Each row below has a hidden score, from 0 to 40, with 20 about the middle. What is it? The score is a weighted sum of the row's numbers plus the product of two more (or one squared), each taken from its middle value.
  -40  14  6  31  -26  -27  18  19  -25  -27  -14  8  -20  24  -13  10 33
  33  2  -4  -20  12  -24  -36  -23  -19  44  18  -26  3  -34  -48  -27 33
  -9  22  -2  -33  -11  23  -39  7  2  -7  8  -8  13  10  5  4 8
  1  -13  24  9  7  24  -1  -23  17  23  -20  4  -11  -10  18  -2 30
  17  -14  17  4  19  13  5  -12  28  33  -10  4  -3  -13  15  6 22
  21  -27  13  -5  21  -5  -19  -33  18  17  -14  2  19  -25  17  22 15
  -13  10  -14  -38  -7  13  -21  -15  1  -18  -17  -13  -2  18  35  -3 7
  -2  31  -16  -21  -24  10  -20  -6  7  -13  -13  -20  -14  18  11  15 20
  -21  -6  -24  24  14  28  42  41  2  -14  14  46  4  20  -40  3 17
  9  -9  18  8  34  4  8  -35  23  30  -13  -10  29  -24  34  -4 15
  -10  40  -20  -40  1  34  -1  2  -17  -22  -20  -24  -6  35  29  8 17
  -27  30  4  20  -34  -2  7  1  -12  -14  -8  35  -21  37  -20  35 31
  -19  1  -10  25  5  19  58  38  7  -17  26  30  -9  20  -32  9 18
  27  -6  2  -21  -3  -54  -6  -5  -14  47  4  -55  19  -21  -14  -4 19
  14  -28  3  -3  36  20  -4  -25  8  18  -15  2  -8  -9  11  4 26
  20  14  6  -21  -9  -44  -24  -2  -23  45  2  -28  27  -8  3  -7 18
  4  -11  6  3  36  -20  -3  -37  11  19  -9  -10  7  -19  10  6 21
  37  3  1  -12  -15  -32  -7  -32  -26  30  7  -33  36  -23  2  -30 25
  -10  15  -8  -33  -24  19  -17  7  8  -23  -3  -44  3  30  19  -4 9
  -46  25  8  26  -34  0  -5  7  -16  -39  -23  24  -7  34  -6  15 32
  24  -47  22  -11  11  -20  -14  0  -1  -2  33  9  -9  -21  -43  -23 17
  39  -9  -2  5  0  2  -1  -55  18  21  -16  -19  10  0  6  0 23
  17  -42  8  -7  2  0  -23  1  4  -2  17  32  13  -14  -32  -25 10
  -9  23  -3  -35  -1  21  -12  -13  5  -17  -19  -18  -8  22  29  -3 15
  -16  24  -5  -24  4  16  -11  -15  3  -21  -21  -14  0  17  15  31 17
  -20  47  -12  -27  -5  25  -5  -9  -6  -17  -16  -25  -9  16  23  1 25
  24  -9  18  3  3  21  -14  -15  14  18  -11  -23  -13  -28  25  6 29
  26  25  -1  -15  -7  -27  -18  -24  -21  33  -10  -45  44  -26  -22  -9 28
  17  -21  24  12  9  7  -5  -37  11  21  -12  -9  -1  -10  53  2 16
  38  9  21  -22  -17  -46  -23  -2  -29  58  4  -39  15  -19  14  -3 21
  -29  2  8  23  21  33  43  31  25  -4  30  30  -44  17  -6  10 36
  -20  3  -18  29  1  48  39  31  16  -17  18  27  -10  25  -13  8 22
  24  -5  7  9  33  11  -8  -39  31  22  -7  -6  11  -20  21  11 20
  16  -39  11  -18  -1  -6  -10  -3  13  7  -5  -6  9  -35  -48  -25 19
  8  -29  10  -5  24  -2  15  -10  19  3  -22  2  16  -18  14  12 11
  10  -10  21  2  26  -12  12  -39  32  18  -20  -1  -17  -14  33  -30 27
  -12  33  -13  -37  -16  13  -27  6  1  -33  -13  -40  7  6  8  3 16
  -14  36  -5  -31  3  -2  -16  0  -1  -17  -3  -13  1  28  24  8 14
  30  -33  -1  1  4  -13  -9  10  -5  -4  2  -3  -5  -25  -31  -32 23
  29  6  3  -12  16  -20  -29  -12  -25  34  0  -32  14  -24  -1  -18 24
  2  -15  0  -1  24  17  7  -41  14  13  -34  -10  7  -17  39  6 20
  -12  2  -23  29  8  38  51  28  11  -17  18  29  -3  21  0  19 14
  -28  -20  -18  24  9  32  36  45  6  -14  3  44  -35  23  -18  7 36
  28  -40  1  -6  3  2  -4  3  17  6  12  11  5  -34  -22  -22 12
  28  -1  -10  -12  -24  -34  -21  -5  -17  69  -1  -39  13  -41  14  -21 22
  -20  23  -7  -29  -29  18  -24  -28  -3  -12  -12  -22  2  9  14  21 16
  8  -51  16  14  -1  -9  0  -1  4  0  0  14  -20  -33  -38  -34 30
  -33  23  -11  27  -21  5  6  26  -14  -20  2  33  -10  27  -23  19 25
  10  -19  18  14  39  1  -8  -37  -2  -1  -23  -7  10  3  13  -3 23
  34  18  14  -21  -1  -52  -21  -6  -23  37  6  -43  5  -12  6  -5 26
  14  -10  12  8  27  -15  -18  -31  26  15  -18  -15  1  -18  30  -9 22
  -29  -10  -5  36  29  18  40  50  -3  -22  38  13  0  30  -6  25 12
  -10  26  -16  -22  -24  11  0  -10  -9  -23  -11  -27  1  16  17  14 17
  9  -13  16  -2  17  -4  -5  -33  18  8  -14  27  -13  -17  12  15 20
  -19  -3  -10  26  12  19  44  19  6  -22  25  33  0  29  -37  20 17
  -35  9  -3  27  -27  -11  12  23  -13  -24  -6  32  7  27  -9  19 27
  -11  16  -7  -28  -12  3  -14  -8  4  -16  -12  -30  -3  32  33  17 11
  13  -20  8  13  7  -9  -3  -41  10  32  -3  9  11  -3  39  6 13
  -6  40  4  -36  -10  -4  -5  -19  -7  -13  -30  -28  2  15  14  9 22
  -18  16  1  -25  -14  14  -8  -4  -6  -31  -21  -38  28  20  -6  15 19
  -39  20  -7  35  -48  7  0  41  1  -18  -15  39  -6  25  -9  1 22
  -31  -17  -9  30  16  36  47  32  11  -9  18  3  -15  19  -25  -4 36
  35  18  -13  -12  -22  -40  -25  -25  -19  32  19  -19  12  -22  -18  -14 27
  20  15  -2  -7  -14  -53  -20  -18  -27  15  -1  -22  15  -23  -12  -28 32
  -4  37  -15  -21  -6  5  -23  -6  11  -22  -14  -1  1  8  30  -9 16
  18  -37  14  -8  -13  7  -10  18  -5  -13  -5  4  8  -30  -33  -14 17
  33  9  11  -11  -9  -39  -20  2  -17  35  6  -37  5  -27  6  -6 24
  -41  13  -11  10  -23  -10  -5  19  1  -31  -25  22  -5  21  18  24 18
  30  -13  21  1  27  -4  1  -35  21  21  -19  5  14  -17  11  4 20
  17  -4  12  -1  47  5  -3  -27  14  8  -23  -8  5  -21  13  9 26
  -25  35  -21  23  -27  20  -4  31  -12  -25  -15  29  -18  38  13  30 22
  13  -18  5  -4  14  13  -26  -38  20  23  10  3  1  -14  39  6 9
  19  -16  -2  -3  29  6  1  -36  23  23  -4  1  15  -11  46  -12 8
  -33  29  -9  24  -33  2  15  20  -20  -33  -10  25  -5  31  6  2 25
  28  -8  10  -17  1  -36  -16  -16  -31  37  11  -42  25  -24  12  -28 17
  -28  33  -12  -41  -5  7  -10  2  13  -22  2  1  -6  25  29  7 6
  18  -32  18  -8  11  6  -15  17  8  4  18  13  -4  -18  -36  -18 17
  -8  18  -28  -41  5  43  -2  -21  -3  -21  -26  -25  6  20  13  -4 18
  -19  4  -9  13  3  8  51  37  5  -18  18  27  -14  30  -17  6 15
  1  -3  26  4  38  18  -19  -21  22  12  -13  15  3  -8  23  4 19
  -9  31  -8  -26  -8  24  -3  -4  5  -19  -6  -29  10  18  21  3 13
  -38  23  3  27  -41  3  11  -3  -6  -16  -8  18  -13  17  -1  22 28
  39  4  18  -11  -2  -44  4  -26  -38  42  10  -26  21  -28  -4  -41 26
  -40  36  19  25  -11  3  20  -3  -11  -42  -23  23  -10  22  -14  26 39
  -20  37  10  21  -16  -13  29  13  -17  -37  -34  15  -20  35  -1  33 38
  5  -9  -4  3  22  36  -2  -33  20  -14  -2  -3  4  -9  27  -16 17
  -29  30  3  16  -27  20  7  23  -13  -26  -19  50  -3  38  5  23 21
  -21  -5  4  16  -1  28  34  33  6  -17  34  26  -9  20  -20  -5 14
  -13  19  -3  -38  5  21  -34  -7  4  -34  8  -4  6  22  6  -1 10
  10  -33  6  7  14  3  1  -3  20  -12  5  5  -1  -28  -40  -20 23
  14  -16  19  -1  21  13  12  -20  11  27  -20  -23  -1  -26  25  32 23
  -4  8  12  -31  -6  27  -38  -2  -17  -8  -21  -12  -8  25  19  19 14
  -40  17  2  20  -7  17  -10  34  -11  -9  -17  43  3  19  1  26 17
  -17  -2  -24  38  -3  3  53  41  10  -23  32  6  -19  27  -20  6 20
  35  -37  19  8  16  -22  -7  4  10  -2  8  8  -5  -23  -51  -31 26
  11  -24  14  10  20  6  4  -23  25  22  -19  -7  -10  -17  27  34 21
  37  14  -10  -15  -18  -37  -29  -20  -19  37  -2  -39  29  -24  -12  -17 24
  6  -21  21  7  2  13  5  -39  20  18  -14  5  16  -18  27  8 14
  25  4  3  -4  -11  -38  -10  -32  -19  47  -2  -24  10  -30  9  -16 24
  24  8  0  -11  -18  -51  -20  -9  -28  33  9  -23  16  -20  10  -18 23
  -15  38  -2  -33  -19  9  -7  -3  -8  -7  -19  -19  -5  23  22  -9 17
  16  -21  -4  8  27  37  10  -27  18  12  -7  -12  13  -17  44  6 14
  19  -37  9  -9  14  -12  -15  11  16  -5  17  5  13  -35  -39  -16 15
  3  -15  12  7  36  13  -7  -30  20  3  -11  -2  -23  -12  0  -4 37
  38  16  -8  -9  2  -50  -29  -19  -29  44  14  -45  14  -22  13  -7 25
  8  -9  6  8  25  13  -9  -29  5  17  -5  11  17  -29  37  5 14
  -28  30  0  -17  -14  12  -24  1  -16  -20  -15  -3  -8  19  22  7 18
  -38  5  -10  22  -18  -2  17  26  -8  -33  -7  15  12  35  -4  16 20
  50  2  1  -23  6  -44  -35  -14  -30  47  11  -32  11  -21  -3  -7 21
  -20  11  -7  42  3  11  55  37  -7  -11  39  18  -2  28  -36  13 23
  46  12  -4  -29  -2  -41  -14  -1  -21  46  0  -38  15  -21  10  -2 17
  19  -40  0  0  1  1  -21  23  4  4  13  11  9  -28  -21  -16 11
  -19  25  -9  -26  -4  -2  -16  -2  3  -20  -3  0  11  22  -1  5 14
  -15  36  -5  -46  -13  1  -22  -3  -3  0  -26  -19  18  25  25  14 9
  -16  26  -27  -44  -12  8  -19  6  3  -12  0  -27  -23  27  3  18 16
  19  12  -1  -31  -3  -35  -32  -9  -26  34  5  -26  16  -34  -8  -11 19
  -47  17  -4  7  -25  -13  6  18  7  -32  -14  13  -7  17  -15  14 22
  -13  6  1  -22  -17  16  -8  -5  4  -30  -7  -29  -3  31  12  2 13
  20  -26  -7  -5  13  20  -3  -18  11  35  -6  5  2  -6  39  -13 13
  -21  -19  -13  23  2  25  55  61  7  3  26  42  -2  27  -21  6 9
  19  -7  8  7  10  -4  -3  -42  10  10  -32  -4  8  -28  39  -2 22
  17  -11  11  1  39  -6  2  -17  17  18  7  -1  -17  -38  43  -10 22
  29  -1  10  -16  -12  -45  -13  -17  -23  28  4  -43  -2  -24  17  -21 23
  -8  27  -27  -29  -15  18  -16  1  1  -10  -11  -18  21  20  19  -13 7
  -39  6  -6  28  -17  -24  22  14  4  -37  -12  32  11  18  -13  30 36
  16  -28  6  -9  21  0  4  -13  5  6  -7  -16  -17  -19  -16  -18 32
  44  5  -7  -27  -1  -28  -38  -12  -20  51  6  -32  23  -21  -3  -25 16
  17  -22  2  -12  12  9  -5  -4  2  -27  15  0  -9  -19  -32  -59 23
  -18  27  -13  -22  5  15  -23  -7  13  -18  5  -23  -1  12  25  15 13
  12  -3  16  0  40  5  0  -21  25  26  -8  10  -2  -16  29  11 19
  -28  4  -7  40  -11  13  56  50  6  -11  23  37  -8  16  -14  3 18
  -21  24  -6  -17  -16  -3  -4  6  -2  -25  -19  3  13  25  29  2 14
  -29  29  8  22  -27  -2  6  4  -20  -20  2  18  -19  19  1  26 31
  32  14  9  -3  -7  -53  -14  -12  -20  28  -1  -12  26  -25  -23  -10 36
  28  -44  20  -13  -2  -23  -5  18  3  -15  16  21  -12  -32  -34  -21 17
  24  -10  19  12  19  6  -1  -51  16  20  -5  -10  16  -16  47  -9 18
